0: [14 9 71 41 7 -1 -35 -19 3 -23 -29 -15 -10 -7 -30 -16 -7 -15
 -45 -29 -28 26 16 13 -12 11 51 44 30]
1: [-1 -14 -19 -28 -26 -20 -32 -24 4 24 -2 -17 -3 -1 -35 -34 -9 -7
 19 60 50 46 55 46 29 10 2 -23 -13]
2: [-21 -23 -23 24 46 17 -7 -38 -16 -31 8 5 11 -1 -13 -1 41 65
 -21 -30 -23 2 32 32 21 7 -12 -26 -16]
3: [-33 -35 -49 -19 -5 2 12 32 12 35 26 8 1 -9 -37 -42 -81 -72
 -24 -19 4 4 29 48 56 44 59 46 5]
4: [-32 -13 -11 -2 9 15 25 11 -7 -31 -38 -31 -28 -21 -15 21 43 87
 84 71 43 2 -5 -13 -30 -19 -42 -53 -7]
5: [9 1 17 30 17 -1 -11 -17 9 10 28 45 52 29 2 -13 -49 -60
 -39 -74 -32 -18 -9 26 23 4 -14 -29 -14]
6: [1 -8 -17 -17 -36 -24 -22 -48 -10 -18 -15 -10 -16 -11 -23 -11 -11 26
 78 126 81 31 12 -15 -7 -4 -3 8 8]
7: [45 17 -8 -21 -14 -9 -13 8 2 -2 -3 -17 1 13 33 35 62 62
 34 49 -1 -2 -52 -59 -57 -50 -36 0 8]
8: [-29 -6 -2 17 34 40 66 71 16 -6 -29 -31 -42 -27 -52 -24 -37 -40
 -7 -31 -14 -24 9 17 37 27 8 14 -1]
9: [-27 -18 -40 -23 -19 -9 13 9 4 13 18 17 23 25 95 59 64 57
 42 1 -26 -54 -68 -47 -27 -21 -28 -20 -1]
10: [31 40 62 36 7 -8 -1 21 27 62 47 23 0 -7 -13 -26 -56 -57
 -39 -42 -32 -36 -48 -51 -43 -32 -5 62 45]
11: [-5 -3 -2 -8 -9 2 10 23 -2 -39 -51 -49 -29 4 48 53 45 21
 17 23 39 29 13 8 -13 -20 -24 -42 -25]
12: [-37 -21 -23 -22 -8 -11 -25 -24 -3 0 -8 -2 -8 -12 -10 -5 -43 -34
 -11 29 59 40 76 49 54 37 14 -4 -19]
13: [9 2 -1 -32 -25 -4 -3 13 19 91 109 46 1 -17 -35 -40 -68 -59
 -38 -33 -10 -4 9 19 10 12 -4 -4 23]
14: [19 40 56 7 -18 -29 -35 -35 -9 2 11 30 25 20 45 15 47 57
 41 25 -14 -22 -55 -47 -44 -36 -40 -28 -14]
15: [-14 -23 -20 -28 -14 2 14 56 20 7 -14 -26 -21 -16 -38 -5 11 57
 70 75 41 13 14 3 -22 -29 -32 -43 -18]
16: [22 4 -30 -32 -11 7 -25 -29 -18 -31 6 16 22 10 -13 -20 -2 -8
 3 33 28 45 6 -24 -45 -32 11 89 28]
17: [-16 -13 -20 -25 -37 -30 -27 -44 -14 -7 -15 -12 -1 1 32 36 75 69
 52 57 46 25 14 1 -4 -15 -21 -25 -9]
18: [-20 -18 -40 -27 -33 -17 -23 -41 -21 -41 -20 -20 -21 -16 -21 1 31 48
 40 40 22 14 28 56 72 54 56 15 -13]
19: [28 22 -4 -30 -30 -22 -36 -58 -25 -37 -42 -22 -31 -27 -26 -2 52 90
 53 66 15 14 14 16 35 20 24 40 10]
20: [-12 -21 -45 -63 -56 -25 -17 -23 -6 -15 -6 5 -15 -9 -6 4 34 68
 52 68 36 23 35 50 28 18 3 -21 -3]
21: [-5 -3 -13 -8 -7 6 20 26 0 -11 -15 -18 -22 -17 -12 26 91 112
 89 47 -1 -26 -51 -51 -46 -23 -36 -18 1]
22: [66 66 89 61 28 5 -5 -36 -16 -27 -32 -22 0 15 18 2 -17 -34
 -13 -17 -13 -26 -21 -27 -28 -15 -31 -20 -1]

[-9 3 19 29 17 9 25 26 12 10 9 8 9 18 70 59 43 0
 -13 -54 -40 -37 -49 -48 -42 -32 -43 -39 -6] 9
[8 -4 16 39 50 32 9 2 -2 -24 -41 -37 -43 -19 -35 -22 24 19
 3 12 -18 4 -11 -7 -7 10 48 19 -17] 0
[-17 -10 -4 8 13 11 -10 -8 -5 -44 -29 -7 1 15 27 -16 -45 -46
 -22 -6 21 37 70 62 31 10 -19 -17 -22] 12
[8 -7 -26 -30 -9 8 -13 5 -20 -67 -36 -32 -2 12 -20 -1 32 43
 18 32 14 31 15 44 16 0 31 3 -19] 18
[-12 -17 -30 -24 -24 -15 -14 -35 -17 -10 7 30 36 23 77 66 78 51
 8 -21 -11 -16 -20 -2 -3 -11 -23 -28 -13] 9
[-34 -16 -18 -16 -11 1 -2 -47 -23 -45 -43 -14 -16 -19 -41 -13 -18 -14
 13 -9 -7 -2 38 67 93 88 73 55 21] 18
[28 -5 -33 -35 -26 -12 -32 8 18 -5 1 -8 -18 10 1 4 38 39
 6 -2 -34 -7 -37 21 77 49 26 -6 -31] 18
[21 6 14 4 -11 -9 -33 -63 -34 -45 -3 45 71 37 35 -7 -19 -41
 -18 -32 -25 -17 -5 31 18 12 8 17 23] 5
[-27 -23 -45 -34 -22 -4 18 8 -6 -20 -26 -3 11 31 103 58 38 -3
 1 5 24 7 21 3 -10 -17 -32 -35 -16] 11
[-27 -15 -44 -38 -35 -23 2 -8 -3 16 14 13 17 22 73 60 68 61
 68 28 18 -19 -32 -38 -40 -27 -52 -29 -2] 9
[0 -2 22 23 -14 -17 -19 -19 5 33 48 34 37 22 25 24 43 20
 -18 -15 -10 -3 -18 -39 -45 -42 -37 -37 -14] 14
[43 5 -4 -19 -11 32 62 75 23 2 -11 -22 -26 -24 -69 -41 -33 -23
 -25 -22 -26 -9 -7 -6 -6 7 32 46 28] 8
[-26 -25 -37 -20 -4 3 11 11 -6 -19 -32 -33 -24 -14 -4 22 74 108
 65 50 2 0 11 19 7 1 -19 -49 -16] 4
[-3 6 17 20 7 -8 -8 -9 -10 -31 -42 -3 -5 -5 -32 -37 -34 -45
 -40 -43 -21 3 -4 33 54 60 100 81 14] 0
[-5 -13 18 48 6 -12 -29 -50 -13 -17 5 26 36 10 3 2 11 5
 -44 -31 -34 11 -40 -20 -6 11 60 57 14] 0
[-18 7 35 42 16 6 16 12 21 60 54 51 27 13 2 -23 -32 -48
 -14 -13 -19 -36 -76 -78 -53 -30 -16 10 10] 10
[23 16 28 2 -20 2 46 114 34 32 2 -16 -26 -31 -55 -19 -6 -12
 -25 -47 -45 -13 6 11 18 1 -11 -10 -3] 8
[0 7 15 26 4 -12 -9 -45 -24 -42 -41 -36 -28 -22 -37 -16 -35 -30
 -21 -34 -1 -14 14 38 47 67 103 120 60] 0
[-35 -31 -39 -9 19 41 35 7 -21 -66 -38 -34 -22 -10 -43 -7 9 39
 37 44 7 0 -21 -15 24 25 45 51 11] 18
[-3 -2 -18 5 27 27 66 91 19 3 -28 -29 -30 -16 -11 6 25 44
 45 16 -26 -49 -57 -47 -29 -16 -26 -10 1] 21
[-33 -9 -3 6 13 -5 -3 -19 -13 7 15 13 7 -16 -49 -41 -73 -48
 -11 3 26 28 80 76 73 27 0 -25 -27] 12
[-6 -12 -9 -16 0 9 3 6 8 21 38 55 61 30 5 -18 -39 -59
 -43 -64 -38 -23 -15 -3 3 9 12 10 9] 5
[-7 10 2 10 6 -14 -19 -7 -12 -4 -24 -27 0 -7 6 53 84 74
 -15 -39 -42 -11 -39 0 28 26 46 6 -26] 2
[-6 4 -4 -23 -30 -20 -36 -55 -15 -11 -27 1 -3 -5 11 15 1 -19
 -35 -23 14 40 69 54 54 40 28 42 -6] 12
[-4 -18 -31 -9 28 40 61 70 24 36 20 4 -16 -13 -44 -27 -34 -56
 -11 -25 -17 -6 -4 -11 4 -15 -8 -3 -2] 8
[13 6 -3 2 25 22 25 61 26 25 12 -14 -31 -23 -84 -49 -51 -19
 30 68 49 3 -27 -41 -38 -20 -25 -10 11] 15
[42 32 28 38 43 20 18 41 14 21 2 -4 5 12 21 5 -18 -49
 -23 -31 -18 -21 -24 -41 -42 -32 -62 -38 -16] 22
[24 29 29 -12 -30 -24 -21 2 19 86 98 48 8 -17 -55 -41 -54 -48
 -25 -22 -7 -8 30 11 13 3 -19 -8 -7] 13
[-25 -16 -19 -12 -15 -11 -9 18 34 103 92 25 -1 -14 -23 1 9 5
 -8 -14 -2 -5 5 0 -14 -14 -21 -38 -22] 13
[-6 -13 -20 -18 -21 -12 0 20 29 83 68 37 28 20 42 21 -7 3
 27 9 -8 -35 -50 -59 -52 -35 -40 -32 -3] 9
[-14 -11 -18 -25 -25 -2 8 12 1 -9 2 3 22 29 79 50 33 5
 12 14 29 9 16 -20 -38 -41 -65 -55 -18] 11
[5 17 53 21 -10 -31 -45 -26 -10 -18 -11 -6 25 32 51 16 -17 -35
 -61 -36 -20 -9 -4 3 16 20 44 38 21] 0
[68 40 26 5 -11 -14 -36 -63 -18 -38 -34 -19 -28 -9 -36 -28 -16 -37
 -25 -3 -5 8 5 8 26 41 68 102 60] 0
[-7 7 18 20 27 0 -12 -10 -22 -50 -55 -44 -23 -1 -16 -13 -16 -38
 -19 9 4 35 19 3 15 27 73 88 8] 0
[-32 -20 -57 -42 -34 -26 -9 -23 -4 28 55 60 42 22 50 28 33 48
 44 25 7 -24 -19 -35 -24 -15 -37 -10 -9] 9
[74 48 55 20 13 20 23 39 13 -12 -25 -25 -29 -21 -57 -33 -23 23
 11 -11 -1 0 8 4 -40 -27 -33 -53 -5] 22
